Each row is where one point has got to under a steady rotation. How many steps took it there?
The counts run from 0 to 305.
[ -4 -22   4  21  -5   6   8  -3 -39 -19  10  18 -34   9 -33  18 -12   3
 -26   6   6   0  -9  20 -22   1 -17  22  -3  13  16   4  33  14 -14  -7
 -24 -13 -19  17 -28 -24  -5 -17 -27  -1   3  -7 -12  17  -5  11   1 -20
 -13 -26  17   2  10 -14   3  -4 -44   6  -2   1   0  15  21 -18  15 -27
  -1 -18   1  20   0  10  13  -1  17   7]	281
[ 21 -16   6   1  20   0  -6   7 -10   6   0  17 -24  12 -35 -13 -17 -28
 -21 -18 -11 -18   5 -11 -10  10  -6  -5  -3 -11  -9 -18  26  14 -12 -10
 -44  -4 -27  20 -23 -43   4 -20 -23 -14 -23 -13  16  10  15  30 -20 -11
   2   3  28   9  13   2   2   0 -18  -5   1 -15  -1  -2   7  -7  24 -28
  -6 -17  12  14  -6 -12 -15  -8   3   5]	197
[ 21   2   1 -12  10  -7 -25  -3 -14 -13   7  31 -27  22 -41 -11 -10 -23
 -37 -10  -3 -13  -8  -6 -16   1  -6  -9  12   7   8  -8  29  -9  -4  11
 -26  -1 -25   1 -35 -55  -7 -21 -11   8  -9 -12  17  21   5  25 -11  -5
  -2 -17  24   1  14   3 -11   2 -36  -3  18 -12   4  17   8   1   2  -2
  -7 -14  23  14   1  -2 -10  -3  -6  11]	206
[ 16  10  -5  -9  27 -15 -30  -2 -10   4  26  28 -28  -6 -35  -5  -6  -8
 -28  -6  -4 -13  -7 -11 -21   9   9   2  21   1  23  -6  24  -2  13   4
 -36   6 -25 -19 -14 -61  -6 -18 -22  19 -21  20  14   5   4  13 -18  -2
   0   3  28   1  10 -14 -17  -3 -18 -13  14 -16   6  20  -7   3   8 -10
 -22   6  23   9 -12 -19  -8  -5  -7   0]	213
[ -4 -14  -7  25   5  -9 -17 -13  -4  -5  36   0 -25  -6 -32   1   7   9
 -29   0   2  19  -5  16 -16  27  11  35  -2 -22  24  -9  38   2   0   1
 -33   4 -22   7   2 -36  -2 -22 -25  10 -16  12   5  17  -9  13  12 -14
  13  -7  20   9   3 -23  -7   8 -20 -13 -13 -10   1  -7   4 -29   2 -12
 -27  17   8  12  -9 -12 -13 -12   8  31]	118
[ -5  -2  20  23  10  -9 -22  -8 -43 -14  39  21 -26  19 -15  -4  -5  18
 -11 -13 -10   1   4  -9 -23  10  10   0  -4 -11  18 -13  33  13  10 -10
 -20   7 -14 -11  -3 -44 -16 -25  -6  -8  -5   2  -5  22   7  18 -22  -2
   2 -20  13 -12  26 -28 -10   3 -20  -3  -1   5  12  12   9  -7  -8 -32
   3 -14  -2  25 -26   6  -8  -1   7  -6]	162
[ 23  -1  -2  -6  18 -15 -13  -9  -7   1  -8  14 -24  10 -34  -5 -22 -28
 -37 -19  11 -24  12  -9 -13   7  -6   4   3  -7  -1 -23  31   6  -6  -6
 -40  11 -33  17 -10 -38  -4 -25 -20   4 -15  -4  20   3  20  18  -9 -12
   0  -2  30  12   1   2   4   7 -19  -1   6 -11  -1   8  -1 -10  17 -16
  -1 -13   7  24   3  -2 -30 -14   4  -1]	200
[ 19  -6   3   8  11 -15   3  -2 -30 -22   1  29 -17   9 -37  14   8  -9
 -37 -18  -9   1   3  -2 -20  -1 -18  20  -5  16  20 -18  28   3  -2 -12
 -23  -3 -19   9 -13 -49 -14 -23  -9  13  -9   1   2  16   9   0  -4 -21
  -5 -14  28   0   0   1  30 -20 -37  -8   7  11  11  14  20  -4  28 -30
   0 -23 -11  -2  -5   7  -4   3  13   0]	31
[ 13  -1   2  -2   5 -32 -29 -12 -13   3  -9  -1 -35   0 -22  -4 -15 -10
 -38  -6  11 -34   1   6 -21  10   7  17   7   4   2 -25  46   5  -1  -6
 -28  20 -22  13  -4 -39  -8 -14 -39  -6  -6   3   8  -6  17  16   7  -6
 -16  10  15   9  -5   5  -8   1 -22 -13  -4   7   9  11  18  -9  22  -7
 -16 -17  -7  19   1   1 -11 -13  15  22]	75
[ -4 -10  16  25  -4  -1  -2  -7 -35 -19  11   4 -43  19 -28   7  -6   2
 -20   0   5  -7 -15  17 -14   9   3  15   4   5  28  -6  44  -3  -4   1
 -24 -13 -23  15 -17 -30  -8 -10 -24  -2  19 -23 -12  27  -7  13   9 -26
 -20 -29   7   0   3 -24  -3   3 -41   5  -9   1  12  13  10 -15  14 -24
 -11  -9  -5  17  -3  21  -4  -9   2  16]	278
[ -1   0  13  14  -3  13 -25  -1 -36 -19  22  16 -26   3 -33  -1  17  11
 -20  -4 -10  -4 -15  20  -5  13  17   1  12   1  28  10  22  -8   0   4
 -31  13 -11 -12 -18 -42   2 -14 -37   9 -13  -3 -10  16  -5  20  17 -16
  11  -2  20   8   6 -17 -39  11 -35 -14   6  -7  -4   5  10 -23   3 -14
 -28  11   5  16  -5 -14  -1  -5   8  23]	110
[ 15   1   5  23   9  -4 -21 -10 -35 -33  23  16 -23  15 -27  -3   3   3
 -14 -26  -8   7  -1  -6 -16  14   7  -1  20  -5  23  -4  37 -13  11   7
 -32  11 -23  18   1 -51  -6 -21 -13   3  -7 -13  14  22  12  11  -1 -24
   6 -22   8   6  -7  -2  -8   0 -16  -9   4  -6   7   4   3 -23   7 -20
   7  -2 -20  18  -3  20 -32 -15 -19   1]	4
[ 19   3 -17 -18  22  -5 -24  -5 -15  -2  14  32 -22  -6 -35   3 -15  -9
 -42 -13  -5  -5   1  -1 -24   6 -12   5  11  -2  13   0  20  -4   3  -8
 -35  15 -25 -12 -18 -43  -8 -20 -24  21 -19  22  17   3   1   4 -25  -6
   1   3  31  10   5  -5  -1 -10 -23  -8  18 -15  -1  25   1  -8  14 -10
 -10   1  19  19  -6 -17 -15  -7   7  -9]	211
[ 12   4   6  13  17  -7 -15  -1 -24 -20  -7  26 -26   6 -32  -3 -23  -6
 -37 -25   7 -10  16 -12 -18  -9   0   9   5   7   3  -8  26  18  11 -20
 -28  11 -31   1  -3 -43  -4 -15 -13  -2 -20  -3   4   7  25  13 -13 -20
 -15  -6  27  13   1   0  10   0 -28 -13  -3   2   4  16   3 -16  15 -34
  12 -27  -7  25  -2  11 -14 -11  15 -19]	179
[  1  -4   7  16  27   2  -7  -1 -33 -17  37  31 -32   7 -23  10  -4  -3
  -7 -13 -11  21  -5 -11 -20  24   8   3   9 -14  32   0  26  -2  13  -8
 -37  -7 -18   4   2 -50 -11 -23 -16   2 -11  10   3  25  -1   6 -23 -21
   1 -17   8  -7   8 -24  -3  -5  -5  -5   3 -15  10   7   4  -7  16 -30
  -7   3   3   1 -25  -3 -20 -10 -13  -1]	15
[ 11 -18 -13  27   4   8 -12   2 -37 -42  30  30 -24  21 -35   8   3   6
 -20 -13 -18  17  -6  -2 -18   4 -10  -1   9  -2  14   6  25 -11  -8   3
 -22  -4 -21  24 -23 -49  -6 -24  -7  -1 -13  -8  12  26   9   8 -11 -19
   7 -22  15  -4  11   4  -2  -2 -30  -5  19  -7   1   7  21 -18   7 -19
   3 -13  -2   8 -14  14 -15  -3  -8   7]	8
[ 18 -10  -7  32  11 -13 -13 -12 -24 -28  14   6 -22   1 -30  -1   6  -2
 -23 -18  -5  11   6  -6 -17  10   3  17  16 -14  11 -16  37   2   2  -5
 -34  13 -29  26   0 -43  -5 -22 -13   5 -25   4  14   5  21   4   6 -26
  12 -13  15   9  -6   7  -2  -1 -13 -20  -1  -1   4  -4   5 -30  17 -25
   5  -7 -26  13  -3  10 -29 -11 -10  11]	1
[ 17   3   7  21   2  -7 -23 -14 -35 -32  24  20 -20  22 -31  -6   7  -3
 -16 -20 -15   9  -4  -1 -20  14   7  -5  18  -4  25  -4  33 -11   6  10
 -23   8 -23  13 -12 -51  -7 -28 -13   7  -9 -15   8  24  13  10   3 -23
   5 -27   3   1  -3  -1  -5   0 -23  -6   5  -5   9   5  10 -16   2 -19
   4  -6 -15   8  -9  19 -25  -9 -20  13]	5
[  0 -17   6  21   5   0 -13  -6 -11   3  34   0 -36  -4 -25  -3   6   4
 -13   2 -10  19 -10  18 -22  36   3  15  -3 -23  29  -3  40  -5  -5   2
 -45  -2 -20   8  -5 -26  10 -30 -30  -6 -14 -11   8  19 -15  24   7 -18
   7 -14   4   6  -3 -25 -15  13 -20  -4 -20 -13   1 -10   6 -31  15 -15
 -16  21  16  20  -1 -10  -9 -12   8  17]	120
[  5  -5   4  32   3  -3 -19 -10 -24 -21  17  -4 -36 -12 -27   7  10  13
 -32   3  20   4  -3  11 -19   2   0  13  10  -5  32   0  43   0  -3 -11
 -32   6 -32  25   3 -25  -4 -27 -23  14 -14   3   2  15  -3  11  21 -21
  13 -18  13  12  -6 -18  -6  14 -26  -6  -6   3   6  -2  -2 -38   4 -17
   6   7 -13  29  12   5 -12  -5  -1   3]	128
[ 16  -8  10   1  20 -20  -1   6 -14  11  -2  15 -38   3 -28   6 -15 -21
 -28   1  -5 -22  -4   0 -26  11 -24   2  -6   7   5 -21  40  13 -15 -12
 -34 -10 -24  23 -23 -38  -5 -25 -27  -6   2 -10   6  12  -2  19 -15  -9
 -14 -13  12 -10   5 -10  15 -12 -28   7  -3   0  23   8  13   7  36 -21
  -1 -23   4  12   0   0   3   0   7   4]	50
[  8 -12  10  10  14 -15 -17  17 -11  15   2   8 -39  -5 -26 -17 -17 -13
 -17  -1 -17 -34  -7   9 -16  16  -1   2  -3   3   4 -13  30  15  -9  -9
 -38  -2 -15   5 -18 -53   0  -9 -35 -21 -10  -2  -1   7   7  31 -16  -2
 -19  14  12  -6   9  -9 -14  -7 -18 -15  -7   1  19   6  13   2  23 -19
 -27 -14   3   4 -12 -18  10  -5  17  25]	70
[ -6  -7  22  38  12  -1 -19   7 -24  -6  40  19 -29  -9 -13  -2   7   9
  -7  -7 -17  19   1   8 -17  31   5   3  -7  -5  29   3  37   9  -5 -25
 -38  -2 -13   5  -2 -37  -7 -41 -14  -8 -13  -6  -4  26 -16  29  -9  -6
   3  -9   7 -14   6 -30  -6   2  -8  -5 -16   3  15  -8   2 -28  12 -36
  -5   6  -6  10 -10 -10   3   0  12  -4]	142
[ 10  -8   9  27  14  -7 -12   9 -14 -14  -1  19 -29  15 -37 -17 -20 -14
 -27 -19  -4  -8   7 -14 -13  -2  -4   4   4   7  -7 -13  27  18   6 -22
 -30 -11 -25  13 -25 -49  -1 -23  -3 -21 -13 -12   6  19  26  23 -14 -17
 -16 -15  15   5  12  -1  13  -1 -26  -4  -9   5  14  10   6 -11  16 -41
  17 -28   0  14  -3  10   4  -2  15  -3]	176
[  0 -20 -15  16   9  -7 -23  -3   4  -8   6   6 -43 -13 -18  -2 -25  -5
 -34   5  15  -4  -1  15  -8  14  11  20  11  -3   3   8  33   3  -5  -8
 -42   6 -22  22 -10 -34   3 -18 -48   0 -16  16   4   4  10  21   1  -6
 -11  14  20  13   3   0 -17  16 -14 -12  -6  -8  -7   0  13 -24  13  -4
 -23   3  10  11  -2 -18 -16 -17  12  26]	95
[ 19   9   5 -15  24  -9 -29  -6 -14   9  22  32 -25  -6 -27 -10  -6 -17
 -28  -1 -15  -9  -6   0 -22  21   5  -4  13   1  20  -5  21  -6  10  -3
 -40   7 -13 -18 -16 -54  -2 -29 -29  14 -19  15  12  11   4  18 -18  -5
   1   2  22  -4   5 -11 -17  -5 -14 -11  10 -17   8  15   1   4   8  -9
 -19   7  24   7 -13 -24 -11  -4   2   0]	214
[  1 -16  -2  27  -5  -4 -23   1 -29 -31  27  25 -20   3 -24   8   8  12
 -29   3  -2  22  -3  24 -16   9 -12   7  -1   6  27  21  32   2 -17 -13
 -25   0 -11  15 -26 -32 -10 -41 -13  13 -16   0   0  23 -18  20   2  -4
   9 -25  12  -8   9 -12  -4   3 -37   1   2   4   2   4  15 -29  -2 -22
   6  -1   4  18   0   1  10   8  18   0]	134
[  1  -2   9  18  10 -11 -23 -17 -48 -20  28  24 -22   8 -13   9  -6  21
 -17 -20  -1   1  13  -7 -31   8   0   9   0 -14  23  -9  38  16  10 -10
 -23  19 -23  -5   4 -32 -17 -22 -13  -1 -10   3   2  16   0   2 -21  -7
   0 -20  20  -8   9 -25   2  -3 -21  -4  -6   3  11  17   8 -18  -5 -37
  11 -14  -4  37 -13  10 -12  -2  14 -16]	160
[ 12 -11   2  30  25 -16  -1  -1 -14 -18  13  28 -20   4 -23  11 -11 -24
 -25  -8  -4  22  11   0  -9  15  -4  11   1  -4  12   0  28   8   1 -26
 -41 -10 -17  33  -9 -45  -8 -36 -18   9 -19  12  -1  23  17  19 -10 -11
   3  -5  20  -8   7  -2  21  -8 -11  -1  10  -3  10  -9  15  -5  26 -27
   3 -10 -15 -13 -20 -12 -22  -5  -1   8]	20
[  1 -22 -10  13   4 -10 -26  -3  -9  -7   9  11 -32  -5 -27  -8 -25 -13
 -31  14   4  -6  -3  20 -16  10   4  11   8  -5  -2   8  27  11 -12  -7
 -36   2 -12  18 -21 -31   4 -27 -51  -2 -23  17  -1   5  16  25   1   7
  -3  11  18   0  16  -2 -23   6 -19 -13   2 -10  -7  -9  27 -11   9  -4
 -24   0  15   4 -11 -22  -5  -8  13  33]	93
[ 18  -2 -19 -13  18 -12 -26  -9  -9  -7  12  32 -21   3 -38   2 -16 -15
 -48  -8  -1  -8  -1  -3 -27  -3 -11  13  14  -1   8  -4  22   1   2  -1
 -30   3 -23  -5 -24 -43  -7 -20 -15  23 -28  27  16   4   2   7 -20  -4
   1  -6  37   5   9   4  -1  -7 -30  -9  22 -12  -1  23   8  -2   9  -5
 -10  -6  23  12  -4  -9  -9   0   5  -2]	210
[ -4  -1  10  35  11 -17 -28   1 -19 -11  41  13 -27  -9 -15   1  10  16
 -19 -13  -4  27  -1   9 -21  20  14  20  -2 -13  36  -1  36   8   9 -19
 -29   2  -9 -10   2 -40 -10 -33  -8   9 -14  10  -3  18 -14  23  -4  -6
   6 -15   9  -7   7 -35  -3   3 -14  -9 -16   6  17   5  -6 -22   0 -31
  -7  10  -1  11 -19  -7  -1   1   8   2]	140
[  4  -2   5  -1   6 -15 -24   9 -28  -8   6  33 -30  14 -27   1 -18 -11
 -39   8  -1 -25  -6   9 -18   1  -3   0   3  20  16  -2  26   3 -15  -9
 -21   2  -7   1 -31 -51 -20 -17 -26   5   4   6  -7  12   0  28 -21  15
 -20  -5  23 -17  13   2  -4  -5 -34   0  16   3  15  22  22  11  12 -12
 -14 -22  11   5  -9  -8   8   6  16   8]	60
[  6  -2  19   6  16  -6   2   3 -43   1  24  33 -21  24 -23  10   3 -14
 -17 -12 -20 -12  -2  -1 -15  16   0  -3  -7   2  33 -18  28  10  -8 -12
 -27   0  -6   5 -13 -51 -23 -25 -15   4   4  -1  -8  24  -4  15 -20  -3
   2 -10  24 -25  16 -12   3 -13 -25   1  15  -5  17   9  19   9  15 -30
 -20 -15  -2  -1 -26  -7 -13   5   2  11]	38
[ -1   9  12  22  -6 -12 -24 -17 -30 -24  25   5 -27  -1 -22   6  11   9
 -32   2  14   8  -7  18 -17   9   2   2   7   0  39   7  41  -9   4  -4
 -27   4 -18  11  -6 -28  -1 -41 -18  19  -5  -6  -2  27 -13  19  19 -15
  10 -31   4   2  -4 -23 -16  13 -33   0  -6   3   8   1   5 -26  -4 -12
   9   8  -3  23   4   7  -5  -4   2   4]	130
[  6 -14  13  11  -2  -1  -8   9 -27  -9  -4   7 -29  -5 -37  -2  -7   0
 -38 -12   2 -22   2  11  -9  -3 -13  26 -11   8   1 -14  33  21 -13 -18
 -28  -1 -26   7 -17 -28   3 -15 -20  -6 -19 -12 -10   9  -2  29   1 -13
  -4 -14  21   9   3 -10   8   6 -36  -7 -15  10  11   8   8 -26  11 -37
   5 -21  -3  29   9   3  13   3  38   3]	303
[  8 -11  17  34  -4  -7 -21   0 -30 -20  15  16 -27  15 -21  -5   9   7
 -14 -21 -13   4   3   7 -16  17  -2   3  -2  -1  20 -10  39   3 -14  -6
 -24   6 -20  17 -17 -42  -7 -27  -3 -21   3 -30   4  18  -6  24  -7 -15
  -7 -25   2  -6  -6 -11   6   2 -28   1  -9   8  22   8  12 -25   5 -35
  10 -18  -9  23   4  20  -4  -1  19   0]	153
[  9 -16   4  32  -7 -10 -18  -1 -32 -29  12  16 -16  17 -23  -9   4  13
 -22 -14 -13  10   8   3 -26   5 -13  13  -7  -1   8 -10  39  10 -15 -11
 -16   0 -18  12 -27 -37 -15 -28   4 -12 -10 -16   5  16   4  18  -7 -10
  -2 -32   8  -7  11 -12  12  -5 -36  -3  -9  14  12   9  19 -21   5 -35
  15 -25 -11  22  -4  18   6   7  18   5]	155
[  2   2  22   2  15   5  -2   2 -43  -8  24  30 -24  17 -19  14   5  -4
 -15 -18 -17 -14  -7  -4 -15  19   1   0  -5   5  33 -14  30   6  -5  -9
 -32   1 -11  -2  -8 -53 -18 -14 -15   4   4  -5  -9  23 -12  13 -22  -6
   0  -8  27 -18  12 -15  -1 -10 -22  -1  13  -3  18  16  11  11  20 -34
 -19 -16  -6   7 -28  -1 -12   0  -1   4]	37
[  7  -3   3  -5  19 -16 -26  -5 -11   7  15  27 -36 -10 -18   7 -26  -2
 -34  -5   1 -13   4  15 -29  20   2  23   2   9  16  -8  31   9   2 -10
 -29  18 -19 -16   2 -49 -16 -12 -35   6  -5  24   4   3  -7  12 -32   6
 -28  11  26  -7   2 -14  -3 -11 -13 -11  -1   0  17  25   8  -3  21 -12
 -26  -8  14  13  -9  -8  -3 -11  33   2]	65
